Each named move below is a turn or a mirror, shown by a few rows before and after it. Which moves, in which order, take the first row of each later pair to the second? The first pair is answered.
niri (before => after):
[ 26  -7  -4  23 -19 -16 -15 -13   0 -15 -12   6  -2 -13  -8   5 -22  28
  -7  16  -2  -2  16 -19   2  -4   4  -2  -8] => [ 23   6   8  -2  -6  25   5  -9  -5  -5  -4   0  11 -16 -19  -2 -12  11
  26  -6   7   9   4 -13   9  39  18   1   4]
[  3   7  -9  15  -7 -13  -8  -3 -18   4   6   5   0   5  12   3  -4  22
 -19   8  -1  -3 -23 -26 -19  -1 -14  13 -19] => [  2  15  -4  -2   0  12  10   4 -21   9  14   2   6   1   8   1   4  11
   4  -5   4   1 -31 -18 -12  29  -3  15  -9]
[ -6   2  -4 -13   5  26  11  28  15  22  38   8 -11  18   6   5  -5 -20
 -13   6  -9   4 -21  16   5   4  12  13 -16] => [ -2  -7  -8   2  -3   4  -2  24  19  17  31  11 -16  22  11   7 -14 -12
 -34  12 -15   1 -16  14   2 -21   6  10 -20]
boken (before => after):
[ -4   2  -8 -12 -10 -16  12  10  16  17  22  -3   0   0 -33   9   8   4
 -17  29  -1  -4   8  12 -29   5  36 -22 -17] => [ -8  -2  -4  -8 -11 -27   8   7  19  17  17  -5  -1   2 -28  11  10   6
 -28  32  -5  -9  11  15 -31  -7  24 -20 -16]
[  9  -2  -6   3 -16  -9   7   0   4 -17 -26  -7  -9   6  14   1   0  19
 -19  16 -25  13  15  -4 -18 -45 -61  -7  10] => [ 17  -5  -7  16 -12 -10  -4 -12  -1 -17 -43  -6   0 -17  10   4   4  26
  -8   9 -21   8   7 -12  -7 -29 -61   1   9]
[ 19 -11  -9  11   5  12 -45  14   5 -20  -8  11 -21   1   6   1  -5  27
  -9  23 -42 -27  10  -7  13  -3   4   2  -6] => [ 21 -12 -11  12  10  17 -45  15   2 -19  -8   9 -19  -7   0   2  -6  27
  -2  22 -39 -26   8 -10  15   6   6   0  -6]
Faril (before => after):
[ -6 -28   5   5  -7   0  25   5 -24   8   4 -29  -7  21   8   1 -14  -6
  12   4  -9 -10  -3   6  21  -7  18   7 -12] => [ -4 -25   9   8  -4   4  23   2 -28   5  -1 -29  -4  15  11   0  -7  -6
  21  -4  -6 -10  -7   2  28   1  10  12  -2]
[ 12 -27 -13   8  -2  -7  -2  -9  -7  12  -1  18 -12 -29  -6   6 -14  18
  -4  10   0   0  -3  -6   0  -3  11   4 -16] => [ 11 -21  -6  15   6  -2  -2 -15  -9  11  -9  16  -7 -36  -5   7  -6  14
   6   3   2   2  -9 -10   6   7   4  10  -3]
[  3  -3   7   1   0   3  12  -1  -4  12  -2  -3   8  10  -9  -7  -4 -14
   4   4  -5 -11  -5   7 -10   6  -5   9   7] => [  3  -3   8  -1  -4  -1  12   1  -1  12   3   0   4  11  -8  -8  -7 -14
  -4   8  -6 -11  -1   9 -13  -1  -1   6   5]
zese (before => after):
[ 17 -20  -2  -3 -11 -17  -2 -11  15   9   2   6  21   1 -12  -6   8   4
 -24   5   6  11   3  10  13  -1 -21  10 -12] => [ 19 -20  -3  -4 -11 -19  -1  -7  12   6   5   9  17   4  -8  -4   6   4
 -23   7   7  14   7  10  13  -3 -21  10 -14]
[-10   3   0 -18  -3   4  21  12  -1   0  32  -5  -7   1  -1  -2  11   4
  -8   4  -6   7   6  15   4 -19  23   1  -1] => [-16  11   8 -16   2   5  24  14  -1  -3  23  -9  -8   2   4  -5  19  -3
  -7  -6  -8   4   3  19   6 -19   7   9   9]
[-14  13   2   0 -10  -7 -11   7  -7  -1 -37  -5  -2  13  32 -16  16   0
 -16  11   9   9  13   0   4   2 -24  -3   4] => [ -9  10   0   0 -11   2 -15  -2  -7   3 -44  -9  12  -6  18 -15  22   1
 -11  10  14   2   8  -2   9  19 -14  -5   4]

(two moves a pair)
[ -1  -7  10   3  14  -8  -8 -20  -9  -2 -31 -15   9 -20   0 -19   6   9
   3 -16 -10 -15 -11  -5  17  10 -32  10  10] => [  7 -22 -20  -8  -5 -15 -18 -22  -2   3  -2  -9   5 -20 -19 -12 -16  25
 -13  17  -2 -21  -4  -4   3   0  16  -7 -24]	zese Faril
[ -3  -7 -14  -7  -4   0  16  13  -2   0  27   4 -20  14  10   3 -22   4
  -5  11  -5  11   4  -4  -6 -18  11 -10 -18] => [ -7   6   5 -12   8  13  29  19  -6   0  20  -5 -20  17  20  -2  -8  -9
   7  -6  -6  16   0   4  -3  -6  -5  -5   4]	niri zese
[-12  12   7   1   7   5  11   0 -10 -12  13  -7  21   3  11  -1  14  -7
  23 -23   6 -13 -15  18  -6  13 -21  14  40] => [ -4   3   2  22  -5 -23 -10 -18  -5 -16  -8  -7  32 -12   3   4  14   5
   2  -6   4 -27  -8   9  -6  -6 -23  13  30]	niri zese
[ -5  13   0   3  18  14  -3  12 -27 -10   7  12 -11  -8  18   7  15 -11
  14 -16  -6  10 -11 -16   2  29  -3  10   3] => [ -3   4   2  23  10 -11 -20   1 -23 -15 -13  11  -7 -14  23   8  15  -3
  -6  -9 -10  -1  -2 -23  -1   8 -24  12   3]	niri zese
[ -1   6   1 -23 -16   7   5  16  10   5  29   2  -8  17  -8  -6  -1  -3
 -20  17   8  -3  16  21 -12 -20  24 -13  -9] => [  3   0  12  24  -5 -22 -18  -8   4  -8 -22   1   2  -9   6  -4  12   4
 -30   7  -2 -13  12   3   5 -29 -24   5   7]	Faril niri
[  3 -16 -13 -11   6   3 -23   0   2  -3  26  26   2   8 -17   2  18  23
  20 -15  -4 -16  26 -15  22  29   9  16  -9] => [  3 -20 -20  -9   1 -12 -27   5   6  -5  30  29  -8  23 -12   4   8  27
   5  -4  -7 -19  36 -11  15   2   7  13 -13]	boken niri
[ -2  -9  -7  -7  -2   4  -3   4   2   4  11   6  -5  -2  -7   7 -20   2
   5   6   2   7  -5  -3  -1   5  27   2 -12] => [ -9  -2   5  -8   1  -2   5  17   2  -1  11   5 -15  19  12   3 -16  -7
  -3   0  -7  10  -2   1  -6 -11   3   3   0]	boken zese
[ -5   9  -4  -4   2  -9  20  18   1 -12  12   1 -15  15  17 -14   2   2
 -18   9  -6   1  10  -5  -4  -8  -1  -2   3] => [  0   2  -4  16  -1 -23   5   5  -3 -14 -11  -1  -8   0  15 -12   6  10
 -24   8  -7  -6   8 -15   3  -8 -14   5   9]	boken boken
[  2  -1   6   2  13  -1   7   9 -10  -5   4   6  -6   4  -1   6  -7  -3
   6 -16   3   0  -8   3   5   9  -8   6   9] => [ -1  -7  -3  -1   3 -12   3  12  -7  -5   8   7 -16  12   4   8 -15   2
 -10  -5  -1  -2   0   5  -1 -10  -4  -1   0]	Faril boken
[ -1  -4 -15  -9  -4   3  -1 -11   6  13   9  -7  21 -18 -20   0  -3  10
   8  10   3  -6  -4 -14   8  27  34  -6 -15] => [ -8   5 -12 -26 -11   3  11   6  12  13  31  -6  10   7 -13  -3  -6   2
  -5  15   0  -7   3  -1  -7   8  33 -13 -18]	boken boken
[ 15 -20 -24  18   9 -12 -37  -5 -23  -4  19  -8  -8 -12 -22  23 -27   7
   0  11  25 -13   7 -15 -15 -20  27  -1 -31] => [  4  -4 -12 -17  14  22 -11  10 -22   5  45 -16  -8   7 -29  13 -20  -9
  20   0  29  -2   0   0 -20   5  40  -5 -22]	niri boken
[  7 -15  -7  27   8 -16  -5   2   0 -16  -8   7 -14  -2  20   2 -14   4
   4  -1  -4   1  -3  -4   4  -3  -8  13  -9] => [  3  -6  -1   2  15  13  13  13  -2 -11   8   5 -12   5  15  -5  -7  -8
  22 -10   1   7 -10   5   4  20   5  10  -2]	niri boken
[ 11  12   5   5 -15  -4  24   5  10  14  -5  10   5  -4 -11  -2  -5   0
 -16   8  12 -19 -17   2   3  29  30   9   6] => [  6  14   1   6 -13 -15  31  17   9  10   9  17 -16  18   8  -6 -12  -1
 -24   9   2 -14 -14   5  -4   6  17  12   5]	zese zese
